In the rows, zero is written as 128.
Rotation paths and how fast each direction turns (degrees a step):
Each turn is a multiple of 5 degrees from 10 to 175, or 0.
Each row of a path follows its step; steps can be skipped.
Rotation 1:
step 1: 151 149 138 149 111 120 119 105 125 135 111  97 142 152 144 139 132 115 168 115 137 134 145 120 117 153 133 112 132 126 149 124 148 119 125 122 127 141 155 130 143 134 117 120 156 122 123 137 124 118 111 136 141 128 121 142
step 2: 159 142 139 112 107 142  95 123 113 125 108 116 142 141 147 119 119 150 153 140 150 122  92 137 135 100 125 120 125 124 143 128 139 136 129 125 131 134 119 147 146 129 115 138 129 137 134 136 128 136 111 128 130 108 142 157
step 3: 142 135 137 111 126 149 125 117 126 124 121 119 127 118 134 122 144 139 138 101 155 113 120 155 119 106 127 136  94 106 121 112 135 110 132 118 107 136 127 134 100 115 118 140 163 111 117 154 131 117 133 120 107 105 129 135
step 4: 130 124 146 119 117 125 114 134 145 134 139 120 129 110 111 120 125 167 135 126 141 100 123 128 112 133 121  98 130 131 132 106 114 118 144 102 136 149 135 127 101 124 125 128 153 121 143 139 170 148 128 145 126 132 117 128
step 5: 103 139 131  97 124 148 126 135 113 126 107 110 116 100  99 124 134 133 121 135 149 119 120 144 145 138  94 149 132 142 136 100 120 128 122 125 140 134 133 132 113 135 123 127 127 117 124 104 158 123 133 146 147 134 150 130
step 7: 112 137 145 127 105 118 136 122 126 140 114 119 139 122 133 142 128 127 131 129 146 139 131 122  77 123 119 114 146 131 146 154 115 142 102 129 138 129 129 122 116 140  97 133 125 141 122 119 123 123  92 141 160 131 142 128
step 9: 152 111 117 132 117 127 140 132 125 128 120  91 154 146 140 132 142 131 172 122 145 133 124 134 113 139 129 124 124 104 116 140 133 119 109 104 130 143 132 117 141 111 139 138 173 134 137 129 123 141 132 144 131 119 130 126
step 10: 140 144 123 128 119 115 118 115 134 148 105 114 128 135 131 139 129 176 146 123 142 122 101 120 141 135 121 124 104 113 129 118 134 143 127 127 136 148 119 149 124 145 144 116 161 141 134 112 140 128 107 123 128 114 142 155
step 12: 129 128 149 140 126 133 146 131 123 155 128 121 128 123 124 129 142 140 114 137 135 121 156 131  99 116 104 108 117 153 133  84 127 109 121 125 134 155 139 132 108 130 120 123 152 120 133 137 148 115 122 152 109 111 129 122
step 13: 127 135 143 114 122 123 105 134 124 139 123 112 146 114 101 129 117 128 136 131 154 134 144 123 133 145 111 124 140 144 156 104 117 149 137 144 137 128 146 130 130 138  97 134 112 132 102 122 155 120 122 168 123 127 128 147
step 14: 119 137 137 120 122 150 139 126 116 131 102 104 133 139 131 126 100  99 135 114 144 137 129 146 129 106 106 136 158 135 112 109 124 126 117 130 135 108 109 126 131 122 100 142 132 130 113 145 132 130 142 154 153 101 127 134
Speeds:
126 132 128 127 130 133 125 133 120 127 127 138 128 133 135 126 132 125 127 122 127 134 125 134 135 120 134 134 130 129 123 122 124 129 123 124 125 131 131 129 128 124 131 132 124 125 129 122 130 131 128 136 130 128 130 130 -> 125
123 127 131 127 129 129 128 127 134 127 127 124 133 128 131 132 124 120 129 125 121 121 134 127 134 127 127 126 132 128 119 126 130 123 127 122 116 124 130 124 127 125 125 128 138 126 127 132 123 128 129 130 126 133 127 131 -> 135
132 123 125 136 128 135 131 127 125 124 131 123 129 127 123 127 127 123 134 130 128 129 132 134 140 132 128 127 123 134 127 129 129 126 131 128 134 138 130 126 130 133 124 128 129 130 125 127 130 135 126 131 128 135 134 127 -> 90
128 136 121 133 129 129 133 127 128 129 127 124 128 131 130 116 125 130 133 126 122 127 124 124 121 124 126 129 136 128 130 125 125 131 130 123 125 136 128 128 128 130 130 127 129 132 127 134 128 126 127 132 125 134 127 117 -> 135
122 131 129 128 135 129 123 132 124 132 131 123 129 122 125 125 131 128 122 129 125 120 131 123 130 126 132 128 125 128 129 128 124 123 130 134 130 132 116 125 129 124 123 130 128 125 121 127 134 128 126 136 134 125 122 125 -> 45
128 127 123 128 132 128 130 128 133 127 127 124 127 133 126 126 126 126 131 123 133 123 132 121 131 132 126 138 129 127 125 124 125 127 133 125 135 123 134 127 131 126 133 126 128 134 133 126 135 127 131 128 140 124 124 131 -> 80
Rotation 2:
step 0: 141 147 134 124 141 122 141 118 123 116 130 142 143 131 106 127 136 114 119 135 137 138 126 162 141 116 110 131  86 118 151 127 127 112 129 108 143 126 141 133 146 135 118 145 134 114 118 118 135 141 138 105 136 148 153 127
step 2: 129 118 106 160 116 131 128 144 143 126 115 135 121 137 136 116 124 104 132 120 143 143 118 106 119 137 142 158 128 132 109 130 126 140 149 119 148 113 117 130 153 138 146 115 100 144 139 125 116 137 116 142 130 107 128 149
step 3: 118 109 154 117 147 101 114 119 156 130 109 135 128 118 134 115 120 112 104 114 104 121 118 132 132 129  99 118 145 117 118 124 122 142 115 109 111 109 121 131 123 136 100 116 119 133 137 130 111 122 140 128 145 106 125 134
step 5: 126 129 142 114 130 131 121 124 104 126 137 138 142 135 134 147 118 129 128 153 130 126 134 137 143 112 155 132 141 138 123 173 140 122 129 122 119 154 120 127 149 138 145  99 115 143 107 145 123 134 114 108 125 148 127 128
step 6: 137 140 129 129 113 129 155 142 149 117 134 126  88 150 125 133 106 133 118 134 147 138 120 137 101 131 155 107 124 110 106 122 151 131 105 127 111 133 123 129 132 133 125 128  99 122 131 118 134 144 127 142 123 131 120 148
step 7: 133 125 123 160 139 123 118 117 128 118 127 139 115 134 106 107 142 127 126 105 116 141 143 146 144 121 126 107 120 120 126 107 124 154 132 129 110 151 112 142 111 127 118 137 143 141 160 125  96 138 114 128 117 130 128 131
step 9: 112 116 118 138 118 133 139 138 130 117 163 147 121 115 131 149 110 132 131 122 112 133 150 126 125 123 130 122 145 149 158 146 128 112 142 137 129 101 120 139 123 132 151 116 113 131 105 139 131 113 135 144 139 122 109 105
step 10: 108 117 152  99 124 138 124 106 131 135 142  70 120 127 114 132 126 157 113 125 147 138 117 125 129 137 127 116 136 151 131 131 145 123 129 132 123 124 117 118 118 134 121 132 104 125 153 134 118 132 127 141 119 136 119 129
step 12: 131 153 134 127 136 104 145 120 105 125 145 144 137 142 129 148 165 131 119 120 116 120 126 132 112 114 150 118  91 115 115 116 128 125 153 120 145 127 139 108 115 120 134 125 149 118 107 134 121 108 124 115 129 128 139 125
step 13: 144 154 102 129 138 120 131 132 135 110 121 122 115 132 145 134 106 148 153 108 127 139 111  99 135 136 149 120 143 135 130 106 110 116 141 130 134 121 135 132 130 113 150 142 125 143 127 150 149 128 142 135 123 115 134 105
step 14: 115  97 113 128 120 112 110 122 140 124 107 103 137 133 127 121 107 125 128 123 146 110 130 113 133 114 126 134 146 145 128 128 124 132 122 142 164 108 112 141 124 129 143 129 151 119 146 116 101 109 117 149 123 118 123 144
Speeds:
132 127 129 121 132 126 117 120 133 129 123 129 121 130 131 126 132 125 132 125 133 135 124 128 128 125 126 126 125 127 126 136 134 124 124 125 125 125 130 123 130 125 126 131 126 132 126 136 130 130 130 125 122 129 129 120 -> 145
130 128 127 134 134 125 129 130 124 119 127 128 133 136 126 135 128 132 130 136 132 130 126 126 130 127 128 129 125 122 129 131 125 130 119 129 127 127 128 119 119 130 130 128 123 124 135 128 129 130 127 120 131 126 124 124 -> 60
132 133 129 134 127 130 126 123 128 130 127 132 120 130 126 122 125 123 123 138 128 129 124 130 126 129 122 135 135 126 130 128 130 128 127 123 121 131 126 127 130 130 131 120 123 133 128 124 125 124 129 125 137 131 133 131 -> 20
126 134 132 133 126 122 120 127 132 122 126 122 124 134 123 128 125 117 133 122 125 125 132 128 126 129 133 130 125 125 125 123 123 128 129 132 129 129 124 126 129 126 133 132 130 129 123 124 128 134 131 126 132 137 125 125 -> 60
133 122 128 129 123 129 124 133 122 132 126 131 131 126 135 128 133 122 128 130 135 121 133 123 123 130 129 134 127 130 126 133 129 127 129 135 125 129 126 126 124 124 129 127 132 130 127 130 128 128 114 124 130 132 130 129 -> 110
126 125 134 127 130 123 130 126 123 119 121 127 128 126 127 124 130 122 131 134 129 132 131 125 128 130 126 132 128 136 126 128 124 131 127 126 124 127 126 133 127 123 128 127 129 128 126 127 131 121 128 141 130 119 124 121 -> 65
132 130 131 133 124 131 119 131 125 129 124 120 129 124 133 126 130 134 131 129 127 133 129 126 132 133 130 129 126 137 125 133 122 132 132 125 127 135 130 132 125 128 133 129 124 129 132 129 126 129 136 123 123 128 133 133 -> 125
130 131 120 122 130 127 133 130 134 132 122 124 126 128 123 128 125 131 127 136 132 122 131 127 128 126 134 126 126 128 131 136 126 128 138 134 126 127 122 131 131 131 136 130 123 131 129 132 132 123 130 127 130 127 126 122 -> 90
Rotation 3:
step 0: 135 112 122 113 131 134 138 145  89 138 122 131 114 119 130 107 125 138 140 116 114 123 130 118 151 160 122 128 130 154 119 131 107 109 118 121 116 122 139 125 146 115 112 143  90 111 135 117 128 136 130 121 114 144 146 116
step 1: 132 149 138 122 141 116 137 123 111 122 108 125 142 111 125 128 125 149 155 121 144 126 135 139 121 129 137 134 127 130 121 156 142 123 131 119 149 118 157 128 143 150 119 137 119 103 106 107 101 142 132 102 116 103 115 133
step 2: 130 110 122 122 125 114 126 140 120 127 133 130 116 120 135 124 134 153 145 115 135 131 139 141 100 128  96 155 141 118 128 114 125 120 137 114 121 151 139 100 135 138 143 123 114 119 110 155 119 122 135 142 161 110 100 134
step 3: 132 120 117 107 120 125 140 111 115 131 133 133 126 139 147 130 119 149 121 117 150 119 149 134 131 172 104 119 129 136 136 123 105 106 136 150 117 132 109 117 143 121 145 148 102 112 133 108 134 113 110 121 123 139 136 144
step 4: 121 136 127 137 144 148 133 101  94 140 128 108 129 114 154 112 117 139 141 145 123 105 140 107 130 136 149 124 122 132 112 135 109 117 125 126 134 103 165 126 138 123 136 128 123 100 119 122 122 134 135 111 129 123 109 140
step 5: 116 118 125 127 138 127 131 147 140 105 137 141 156 121 141 143 139 148 140 134 128 144 134 121 114 132 117 167 148 132 111 144 112 134 119 106 131 134 155 108 143 119 115 118  91 121 119 138 125 148 135 115 137 113 124 130
step 8: 107 140 131 121 119 122 130 132 109 148 103 128 136 125 163 124 125 159 138 137 140 154 135 113 117 133 110 160 131 125 105 129 127 120 130 112 108 122 141 123 125 137 145 137 105 107 119 124 109 145 126 138 149 122 117 132
step 9: 126  99 107 107 121 116 148 107 123 133 134 132 146 124 140 135 117 152 149 120 144 103 129 122 113 140 118 148 143 135 136 144 113 139 131 139 138 135 114  97 147 131 128 115 117  95 141 128 148 115 134 120 122 118 120 142
step 11: 121 133 121 128 145 148 114 141 111 135 129 150 126 123 138 137 123 155 137 132 110 158 150 131 140 137 127 130 141 159 111 134 115 125 125 125 126 104 148 115 135 123 126 162  92 119 129 141 110 149 120 113 136 129 121 125
step 12: 117 131 122 113 136 124 145 128 123 135 110 144 128  96 126 142 135 135 156 109 147 110 129 115 136 123 113 156 121 133 149 153 136 125 139 116 113 111 139 116 149 144 112 108 105 105 129 116 111 114 128 118 136 120 130 150
step 14: 117 123 114 111 110 133 127 123  92 138 116 146 145 133 137 117 119 141 141 139 144 136 159 142 135 141 113 128 153 138 108  99 102 104 123 121 114 128 119 133 126 121 143 153 123 106 113 132 130 145 126 121 118 126 116 140
Speeds:
128 125 131 130 131 130 131 127 130 131 123 129 128 133 124 123 115 127 123 129 129 131 130 127 127 128 124 127 129 133 126 129 127 122 131 125 129 122 134 132 123 126 124 124 131 120 131 129 126 127 118 122 135 126 134 121 -> 100
133 136 130 121 123 133 122 128 126 129 131 121 127 129 128 119 131 126 129 129 124 128 135 137 126 134 128 130 126 124 123 126 128 127 127 132 130 119 131 130 132 128 122 130 135 126 127 124 134 131 129 125 124 133 130 127 -> 110
Rotation 4:
step 0: 153 115 119 111  92 128 143 131 118 152 139 137 122 125 138 130 132 141 130 149 115 159 138 127 123 120 114 141 138 101 146 115 168 122 106 128 110 127 108 128 166 121 107 120 130 111 126 111 102 130  96 132 118 126 127 130
step 1: 134 138 115 132 114 120 115 127 103 109 152 147 122 102 157 118 136 116 147 134 146 145 161 160 123 143 137 140 132 133 125 153 109 111 143 142 115 138 130 136 134 134 120 145  99 138 118 112 114 146 159 117 149 130  99 123
step 2: 145 103 128 100 129 132 117 125 123 146 123 103 129  99 136  86 110 128 128 125 133 116 162 111 120 142 123 122 138 104 117 135 136 123 128 131 125 118 102 116 129 147 142 136 130 134  89 124 143 116 112 148 102 126 126 166
step 5: 154 143 135 122 127 135 125 130 132 132 113  98 135 141 133 106 113 127  93 127 114 121 118 153 134 111 130  94 126 141 108 117 138 129 136 151 119 113 104 123 116 160 110 159 119 142 145 122 140 156  96 125 121 149 129 136
step 6: 112 123 135 139  92 110 130  87 135 126 135 118 159 125 105 125 141 138 117 160 133 111 107 134 140 149 127 145 130 135 129 124 139 107 110 146  93 138 126 137 110 125 138 142 126 137 152 110 125  98 138 147 119 133 129 103
step 7: 146 160 135 164 128 119 134 125 137 110  99 121 125 138 102 128 139 135 145 129 116 123 151 134 134 123 132 125 150 130 130 149  94 132 145 144 119 121 105 141 130 124 121 137 140 130 130 115 133 138 107 169 158 122 158 149
step 10: 141 154 140 140 119 132 123 124 118 111 151 121 111 100 135 119 123 147 140  90 153 124 140 134 132 136 110 120 144 121 134 130 123 120 111 109 139 110 127 119  96 141 128 122 158 109 107  93 131 135 122 150 153 129  97 137
step 11: 153 102 166 117 137 109 149  98 151 148 126 108 131 114 130 125 140 114 139 141 124 149 149 137 127 141 112 126 101 112 126 121 147 132 131 110 138 128 135 132 140 161 136 134 157 139 126 132  85 142 135 121 123 135 125 139
step 12: 125 118 137 128  97 129 122 138 117 129 142 136 152 121 130 152 139 123 170 109 144 125 133 130 115 113 140 127 133 108 124 120 113 106  86 141 156 137 120 138 147 130 127 163 137 128 118 102 134 114 134  98 155 151 135 137
step 13: 142 128 128 115 137 136 131 118 126 108 138 114  96 127 133 105 105 115 111 145 140 143 140 142 117  91 128 126 115 107 123 117 110 110 125 107 128 115 139  95 142 119 154 162 126 143 132 131 114 126 114 159 146 152 113 144
step 14: 115 108 169 150 100 124 128 121 123 111 123 143 158 130 147 120 107 132 113 125 147 129 132 136 151 135 123 104 111 110 114 109 134 122 137 151 106 127 115 115 125 131 133 129 116 136 126 136 110 122 138  96 113 155 155 154
Speeds:
134 125 125 135 129 129 126 131 122 124 132 134 132 126 129 132 128 130 125 128 125 119 128 128 134 123 125 117 129 129 127 125 128 126 134 130 126 126 128 138 130 127 119 130 133 125 125 127 129 132 127 120 134 130 128 130 -> 160
125 126 127 125 127 126 125 131 124 128 117 127 131 121 127 129 133 124 120 122 132 128 131 125 132 125 124 131 129 131 133 130 127 133 127 131 130 123 130 125 133 125 134 133 131 121 132 117 133 133 130 127 126 125 132 132 -> 140
130 132 131 133 121 127 135 129 122 130 131 126 129 136 127 128 124 127 133 113 126 134 125 129 130 129 127 128 127 128 128 134 123 130 129 140 129 131 127 124 130 130 127 125 127 129 129 128 132 133 123 121 126 131 127 130 -> 160
136 123 131 129 123 131 131 135 125 117 131 127 126 128 122 129 131 133 134 127 128 131 126 126 133 128 131 133 125 126 127 126 132 127 132 124 124 125 133 126 130 119 131 125 124 126 132 124 131 130 126 137 135 128 126 123 -> 115
Rotation 5:
step 0: 150 125 134 114 147 109 132 137 134 139 157 130 149 110 155 136 114 122 126 119 133 122 146 130 137 129 122 156 134 124 112 140 132 133 123 137 144 136 160 145 121 112 129 121 144 136 133 131 138 105 136 123 140  97 133 140
step 1: 125 126 138 134 119 129 101 130 122 160 136 124 124 134  93 126 134 131 129 132 151 100 140 137 128 133 127 123 125 113 153 123 131 132 136  96 119 119 148 138 134 100 116 123 141 141 128 141 137 112 130 139 154 134 126 109
step 3: 116 131 155 132 136 135 133 148 157 119 132 140 141 140 108 134 144 119 138  95 133 107 122 143 134 136 122 152 141 126 148 121 126 148 122 139 115 110 130 141 134 105 127 140 121 115 133 124 120 122 122 129 141 107 154 138
step 5: 111 104 121 118 131 126 107 120 135 110 151 141 145 100 136 123 129 137 127 135 134 115 126 140 145 139 138 123 141 136 142 113 108 149  90 127 132 118 148 117 122 123 126 136 138 127 129 111 160 122 130 140 134 119 150 124
step 7: 100 133 137 139 127 110  97 126 110 142 134 108 138 129 131 130 111 125 128 122 145 107 122 143 148 112 136 131 153 134 128 128 129 133 123 103 122 108 134 138 115 127 126 131 137 132 147 152 129 132 137 129 161 129 124 106
step 8: 130 133 147 111 148 118 134 108 150 118 131 110 131 124 120 152 138 114 129 130 122 106 137 121 133 132 152 156 115 155 129 142 113 147 132 144 127 131 123 112 151 107 126 118 137 138 115 119 130 115 138 126 147 126 134 102
step 9: 102 150 150 137 126 146 138 145 130 127 141 127 134 129 126 129 126 120 111 113 134 110 142 128 125 122 122 134 116 132 167 125 128 146 130 124 138 133 134 148  91 126 122 151 131 115 131 125 115 119 135 120 149 101 143 130
step 10: 132 140 145 107 159 141 107 138 142 133 112  93 117 110 140 129 142 146 127 108 131 136 125 121 123 127 125 120 146 140 153 110 111 132 122 119 147 113 148 111 147 128 119 125 136 148 134 139 136 127 138 132 124 124 139 114
step 11: 129 111 117 115 130 125 124 120 141 125 149 123 136 112 123 132 130 122 111 130 111 124 134 166 139 136 126 137 114 134 132 133 123 125 103 133 115 121 160 115 107 128 134 135 131 127 118 138 129 135 148 149 152 110 161 146
step 13: 131 126 135 135 145  85 114 109 116 141 136 119 143 136 125 124 129 111 140 122 129 102 128 137 139 126 121 132 120 148 146 112 119 146 108 124 127 116 136 126 112 137 118 124 122 133 123 143 133 145 166 115 131 135 125 106
step 14: 107 134 126 110 121 134 126 141 133 114 126 115 125 133 113 132 133 135 130 128 114 116 135 133 142 112 147 134 131 148 144 127 115 148 109 156 133 131 102 130 131  90 138 118 123 146 106 131 112 118 119 123 158 117 141 118
Speeds:
123 125 130 123 125 130 137 122 126 117 132 134 133 131 130 137 124 129 127 127 129 125 128 122 126 128 129 130 127 134 130 125 130 124 128 127 127 126 133 127 126 123 131 127 133 127 123 127 124 128 122 129 125 123 126 138 -> 120
130 128 124 128 116 128 127 126 129 129 129 126 133 127 137 126 123 134 124 126 128 131 120 128 134 126 125 124 135 129 132 128 132 129 129 133 130 122 123 132 130 120 125 129 130 124 132 120 127 124 131 130 134 124 129 126 -> 160
132 117 122 129 128 126 125 126 128 129 125 123 133 123 125 132 133 128 122 131 133 121 125 124 124 127 126 125 128 131 124 129 133 126 124 129 128 132 124 135 123 126 133 127 131 132 136 134 131 129 129 133 122 123 131 128 -> 60
130 131 132 130 131 135 133 127 115 128 127 128 127 128 123 129 128 126 125 129 126 128 128 130 124 124 132 117 135 124 130 126 124 128 132 126 128 126 124 126 121 130 131 123 131 131 135 127 124 121 129 132 134 129 125 131 -> 135
